Here are some points:
array([ 1.41,  0.83, -0.36,  0.23,  0.70,  0.15,  0.74,  0.66, -0.30, -1.13,  1.09,  1.12,  0.95,  0.24, -1.26,  0.66, -0.52])
array([-0.46,  0.11, -0.32,  0.53,  1.56, -0.27,  0.22,  0.16,  2.29, -0.11,  1.43, -0.25,  1.48, -0.70,  0.06,  0.57, -0.40])
array([-0.24,  0.48, -1.12,  0.74, -0.13, -1.00,  0.45,  1.05, -1.07, -0.47, -0.97, -0.31, -1.70, -0.17,  0.24,  0.07, -0.63])
array([ 1.39,  1.48, -0.96,  1.92,  0.99, -0.73,  0.62,  0.97, -0.13,  1.57,  0.96,  1.01,  0.77, -0.36, -0.43,  0.56, -3.52])
array([ 0.61,  0.47, -0.84,  0.05,  1.34, -0.64, -0.09,  1.11, -0.22,  0.57,  0.35,  1.19,  0.99, -2.69, -0.88, -1.77, -0.24])
array([-0.03, -2.51, -0.41, -1.16,  0.24,  0.62,  0.44, -0.08,  0.12,  0.11,  0.38, -0.59, -2.00,  0.56,  0.26, -0.13,  1.27])
array([ 0.50,  1.61, -0.19, -0.17, -0.90,  0.39,  0.28, -1.04, -0.85, -2.86, -0.47,  0.20, -0.86,  0.81,  4.32, -1.81, -0.97])
array([-1.87, -0.29,  1.26, -1.02, -1.88,  0.34, -2.43, -1.15, -1.55,  0.34, -1.29, -0.75, -0.60, -1.13,  0.36, -0.06, -0.52])
array([-0.40,  0.29,  0.12, -0.22, -0.97,  0.21,  0.36, -0.14, -1.08, -0.31, -1.59, -1.11, -1.81, -0.70,  0.49, -0.60,  0.68])
array([ 0.69,  0.66, -0.10,  0.29, -0.04,  0.63,  0.73, -0.43,  0.27, -0.29,  0.38, -0.72, -0.70, -0.14,  0.16,  0.17,  0.50])
array([-1.50,  0.50, -0.40,  0.09, -0.53, -0.01, -2.56, -0.53, -1.72,  0.57, -1.30,  0.38,  0.67, -0.41, -0.20, -0.68,  0.67])
array([ 1.28, -2.37, -0.01,  0.82,  1.21, -0.23,  0.69, -0.52, -0.21,  1.17,  0.24,  1.69,  1.14, -0.38,  1.46, -1.15,  0.73])
array([-0.47, -2.62,  0.18, -1.31, -0.17, -0.01,  0.72,  0.45, -0.05,  0.36,  0.98, -0.95, -1.82, -0.13, -1.19,  0.29, -0.68])
array([ 0.55,  0.12, -0.38,  0.21, -0.03,  0.48,  0.75,  0.31, -0.65, -0.34,  0.28, -0.53, -1.41, -0.78, -1.16,  0.06, -0.83])
array([ 0.14,  0.59, -0.07,  0.79,  1.11, -0.17, -0.04,  0.97,  0.96,  0.48,  1.26,  1.22,  0.48, -0.35, -0.18,  0.10, -0.30])
array([-0.50, -1.83, -1.09, -0.97, -0.72, -1.12,  0.98,  1.05, -0.16,  0.25, -0.76, -0.49, -2.02,  0.86, -0.19, -0.18, -0.42])
array([-0.79,  0.25, -0.49,  0.48, -0.61,  0.14, -1.86, -0.26, -2.40,  0.01, -2.29,  1.59,  0.27, -1.23,  0.59, -0.76, -0.10])
array([ 0.51, -1.60,  0.32, -1.10,  0.14, -0.10,  0.81,  0.34,  0.24, -0.90,  0.86, -0.37, -1.00,  0.19, -1.30,  0.82,  0.74])
array([-1.26, -0.08, -0.26,  0.20,  0.06, -0.44, -1.56, -0.16,  1.04,  0.61,  1.51, -0.06, -2.18, -0.31, -0.85,  0.74,  0.55])
array([ 1.42,  0.12,  0.39,  0.64,  0.73, -0.53,  0.06,  0.64,  0.12, -0.08,  0.54,  0.15,  0.86, -0.47, -0.72,  0.43,  0.24])
array([ 0.47,  0.76, -0.61,  0.59,  0.26, -0.50,  0.75, -0.15,  1.47, -0.61,  0.21,  0.47,  0.87,  0.05, -0.81, -0.19,  0.01])
array([-0.29,  0.86, -0.09,  0.06,  0.54, -0.19,  0.35,  0.54, -0.30,  0.50,  0.96, -0.47, -1.25, -0.70, -0.44,  0.45,  0.04])
array([ 0.96,  0.03, -0.44,  0.41,  0.32,  0.18,  0.47, -0.27,  1.04,  0.15,  0.39, -0.64,  1.97,  0.08,  0.30, -0.33, -0.11])
array([ 0.65,  1.08,  0.50,  0.09, -0.54,  0.11,  0.16,  0.27, -1.04, -0.71, -0.77,  0.73,  1.27, -0.30, -0.09,  0.47, -0.56])
array([ 0.77,  0.89, -0.80, -0.28,  1.20, -0.84,  1.30,  0.76,  0.11, -0.37,  1.02,  0.75,  0.89,  1.06, -0.70, -0.22, -0.05])
array([-0.78,  1.06, -0.20, -0.14, -0.63, -0.38, -1.91,  2.47, -1.93,  2.34, -2.44,  0.98,  0.69,  1.87, -4.59,  3.33, -2.82])
array([-1.01,  1.39,  0.22, -0.37,  0.03,  0.19, -1.23, -0.22, -0.72,  0.37, -1.35, -0.95,  1.25, -4.90,  0.46, -1.59, -0.30])
array([-1.77, -2.58, -0.58, -2.73, -2.42,  0.50, -2.90,  0.78, -0.38,  1.35, -0.46,  0.80,  0.88,  0.52, -2.23,  0.94, -0.09])
Here are 24 more points, each followed by its number:
array([ 0.94, -1.99, -0.17, -1.23,  0.37, -0.61,  0.70,  0.71, -0.22,  0.21, -0.76,  1.07,  0.69,  0.84, -1.72,  1.07,  1.24]) 0
array([-0.66,  1.46, -0.10,  0.39, -1.10, -0.15,  0.57, -0.51, -0.83,  1.38, -0.20, -0.23, -1.62, -2.08, -0.42,  0.40,  3.24]) 1
array([-0.63,  0.34,  0.20,  0.25, -0.37, -0.05,  0.80,  0.64, -1.84,  0.20, -1.84, -0.40, -1.88,  0.43, -0.33,  0.37, -0.95]) 2
array([-0.42,  0.54, -0.10,  0.16,  0.20,  0.53,  0.97,  0.26,  1.68, -0.13,  0.49, -0.88,  0.79, -0.33, -0.04, -0.88, -0.05]) 3
array([-0.25, -0.01, -0.72,  1.01,  0.65, -0.27,  0.41,  0.26,  0.86, -0.20,  1.56, -0.41, -0.69,  0.40, -0.77,  0.97,  0.51]) 4
array([-0.18,  0.23, -0.10, -0.23,  0.43, -0.07,  0.12,  0.17,  0.05, -0.62,  0.93, -0.39, -1.54, -0.10,  0.35, -0.38, -0.66]) 5
array([-0.15,  1.27,  0.19,  4.63, -1.17,  0.31, -0.24,  0.09,  0.30, -2.03,  1.14, -0.66, -1.41,  3.67,  0.29,  1.24, -2.67]) 6
array([ 0.88, -2.25, -0.06,  1.16,  1.78,  0.54,  0.86,  0.63, -0.18,  0.74,  1.07, -0.12, -1.27,  1.24, -0.54,  0.10, -0.67]) 7
array([ 0.51,  0.21, -0.21, -0.40, -0.55, -0.37, -0.11, -1.07,  0.02,  0.93,  0.62, -0.71, -0.73, -0.64,  0.90, -0.70,  0.09]) 8
array([ 0.10,  0.46, -0.32,  0.09,  0.34,  0.09,  0.19,  0.27,  0.66,  0.58, -0.05, -0.65,  1.19,  0.05,  1.40, -0.38, -0.14]) 9
array([ 0.61,  0.55, -0.16, -0.46, -0.52, -0.75,  0.55,  1.27,  0.39,  1.06, -0.63, -0.41,  1.37, -0.14,  0.06,  0.30, -0.04]) 10
array([-0.17,  0.93, -0.17, -0.02, -1.17, -0.68,  0.68,  1.16, -0.73, -3.92, -0.43,  0.07, -0.86,  4.77, -0.29,  1.38,  2.66]) 11
array([-1.14,  0.29,  0.04,  0.12,  0.67,  0.15,  0.02, -0.24,  0.80, -0.07,  1.23, -0.61, -2.21, -0.28, -0.45,  0.89,  0.70]) 12
array([ 1.68, -2.03, -0.86,  0.27,  2.16, -0.98,  1.23,  0.42, -0.53,  0.44,  0.46,  0.70,  0.54, -0.79, -0.24,  0.27, -1.08]) 13
array([ 0.90,  0.63,  0.32, -0.29,  1.15, -0.51, -0.10,  0.58,  0.43,  0.49,  1.15,  1.28,  1.48, -0.27, -0.46, -0.67,  1.39]) 14
array([ 0.62,  0.68, -0.09,  0.47, -0.28,  0.35,  0.82,  0.81,  1.42, -0.07,  0.68, -0.90,  1.26,  0.89, -1.38,  0.59,  0.35]) 15
array([ 0.02,  0.58, -0.18,  0.63,  1.07, -1.05, -0.67,  0.67,  0.71, -1.01,  1.63,  1.37,  1.29, -0.33,  0.20, -0.41, -0.37]) 16
array([ 0.24,  0.16, -0.67, -0.82, -0.26, -0.34,  0.44,  0.61, -0.18,  0.72, -1.88, -0.60,  1.56, -1.38,  0.15,  0.21,  0.36]) 17
array([-0.07,  0.18, -0.65, -0.08,  1.45, -0.43,  0.38,  0.86,  1.86,  1.03,  0.45, -0.33,  1.26, -0.22,  0.27,  0.72,  0.43]) 18
array([ 0.05,  0.19,  0.03, -0.33,  1.65, -0.15,  0.70, -0.34,  1.69,  0.00,  0.42, -0.31,  1.27,  0.08,  0.48, -0.20,  0.11]) 19
array([ 0.82, -0.17, -0.47,  0.87,  0.82, -1.22,  0.94,  0.48, -0.25,  0.17, -0.27,  0.70,  1.15,  0.21,  0.05,  0.12,  0.18]) 20
array([-1.97,  1.79,  1.20, -3.31, -3.28,  1.37, -2.66, -1.43, -1.62, -1.55, -2.09, -0.69, -1.99,  2.21,  0.42,  2.39, -0.18]) 21
array([ 0.65,  0.36,  0.50, -0.05, -0.24, -0.27,  0.18, -0.21,  1.65,  0.01, -0.06, -0.22,  1.62,  0.34,  0.36, -0.57, -0.05]) 22
array([ 0.28, -1.12,  0.29,  1.26,  1.49, -0.12,  0.85,  0.09,  0.79,  0.61,  1.33,  1.14,  0.62, -0.41, -0.82,  0.74, -0.41]) 23
Which of these numbered points is nearest to each point below by angle, seen from the average point of the first points? Its number follows each.
array([-0.13, -1.98, -0.40, -1.02,  0.22, -0.47,  0.50, -1.27, -0.51,  0.21, -0.20, -0.25, -1.88, -1.13,  2.16, -0.42,  0.30]) > 8
array([ 1.26,  0.09,  0.18,  0.60,  0.31,  0.01,  0.58, -0.29, -0.83,  0.28, -0.05,  1.30,  0.85,  0.50,  0.46,  0.19, -0.39]) > 20
array([ 0.10, -0.41, -0.33,  0.54,  0.50, -0.66,  0.42,  0.62,  1.65,  0.34,  0.25, -0.20,  1.03, -0.46, -0.61, -0.68, -0.24]) > 3
array([-0.11,  1.06,  0.16,  4.14, -0.65,  0.38,  0.28,  1.39,  2.01, -2.39,  0.71, -0.46,  1.39,  4.14, -0.61,  0.79, -4.17]) > 6
array([ 0.03,  0.46,  0.17, -0.33, -0.46, -0.16,  0.24,  0.67,  0.37,  0.44, -0.80, -0.08,  1.16,  0.38, -0.08, -0.37, -0.26]) > 10
array([ 1.12,  0.46, -0.05,  0.10, -0.06, -0.22,  0.83, -0.01, -0.98,  0.75, -0.08,  1.02,  0.84,  0.20,  0.63, -0.15, -0.14]) > 20
array([ 0.70,  0.19,  0.19, -0.37,  0.68,  0.41,  0.59, -0.21,  1.44, -0.25, -0.44, -0.26,  0.86, -0.46,  0.66, -0.15,  0.28]) > 19
array([ 1.21, -2.76, -0.30,  0.15,  0.16,  0.24,  0.09, -0.77, -1.20,  1.19, -0.95,  0.48,  0.79, -0.73,  1.22, -0.68, -0.10]) > 13
array([ 0.10, -1.74, -0.49, -0.32,  0.25, -1.16,  0.03,  0.46, -0.32,  1.01, -0.36, -0.12, -1.27, -1.11, -0.18,  0.05, -0.38]) > 13
array([ 0.23,  1.22, -0.40, -0.80, -1.85,  0.09,  0.67,  4.87, -1.19, -1.11, -0.51, -0.17, -1.03,  2.90, -4.34,  4.52,  0.51]) > 11
array([ 0.82,  0.57, -0.15,  0.08, -0.06, -1.03,  0.23,  1.09,  0.32,  0.30,  1.09,  1.15,  0.74,  0.28, -0.54,  0.54,  0.17]) > 14
array([ 0.80,  0.37,  0.26,  0.21, -0.13,  0.05,  0.41,  0.58,  1.17, -0.50,  0.34, -1.19,  1.45,  0.80, -0.38,  0.30, -0.20]) > 15
array([-0.61, -0.35, -0.37,  0.35, -0.98, -0.17, -0.13, -0.67, -0.70, -1.21, -1.04, -0.08,  1.21, -0.60,  0.04, -0.19,  0.30]) > 17
array([ 1.16,  0.44, -0.11, -0.20,  0.17,  0.19,  1.52, -0.47, -0.50,  0.42, -0.27,  0.89,  0.97, -0.49, -0.39,  0.07, -0.27]) > 20
array([-0.86, -2.46, -0.55, -1.03, -1.37, -0.22,  0.56,  0.50,  0.11, -0.49, -0.65, -0.34, -1.48,  0.66, -0.78,  0.66,  0.32]) > 0
array([-2.26,  0.09, -0.26, -0.64,  0.26,  0.14, -1.84, -0.46,  0.98, -0.07,  1.34, -0.26, -1.66, -0.64, -0.86,  0.46,  0.64]) > 12
array([ 0.78,  1.47,  0.02, -0.95,  1.17,  0.57,  0.98,  0.08, -0.50,  1.76,  0.30,  0.04, -1.14, -4.95,  0.46, -3.31, -1.41]) > 8
array([ 0.12,  0.27, -0.06,  0.90,  1.01, -0.08,  0.15,  0.20,  2.23,  0.04,  1.20, -0.44,  1.12,  0.16,  0.23, -0.22, -0.08]) > 19
array([-3.14,  0.13,  0.98, -3.07, -3.11,  0.64, -2.60, -1.44, -0.59,  0.34, -0.78, -0.94, -1.77,  0.12,  0.58, -0.09, -0.19]) > 21
array([-2.67,  0.18,  0.94, -2.36, -2.27,  1.48, -2.52, -1.39,  0.07, -0.68, -1.39, -0.51,  1.39, -0.43,  0.65, -0.26,  0.11]) > 21
array([ 0.26,  0.08, -0.04, -0.05,  0.22, -0.52,  0.27, -0.06, -0.19, -0.74,  0.11, -0.05, -0.96, -0.38,  0.23, -0.16,  0.33]) > 5
array([-2.52, -0.45,  1.15, -3.14, -3.29,  2.00, -2.97, -2.01,  1.15,  0.20,  0.52, -0.49,  1.65, -0.71,  0.73,  0.84,  0.78]) > 21
array([ 0.13,  0.44, -0.21,  1.01,  1.95, -0.31, -0.87,  0.45,  1.10,  0.17,  1.53,  1.17,  1.11, -0.21,  0.03, -0.06, -0.20]) > 16
array([-0.74,  0.58,  0.19,  0.55,  0.94, -0.13, -1.17,  0.43,  0.39, -0.10,  2.20,  0.79,  0.58, -0.76, -0.80,  0.53, -0.46]) > 16
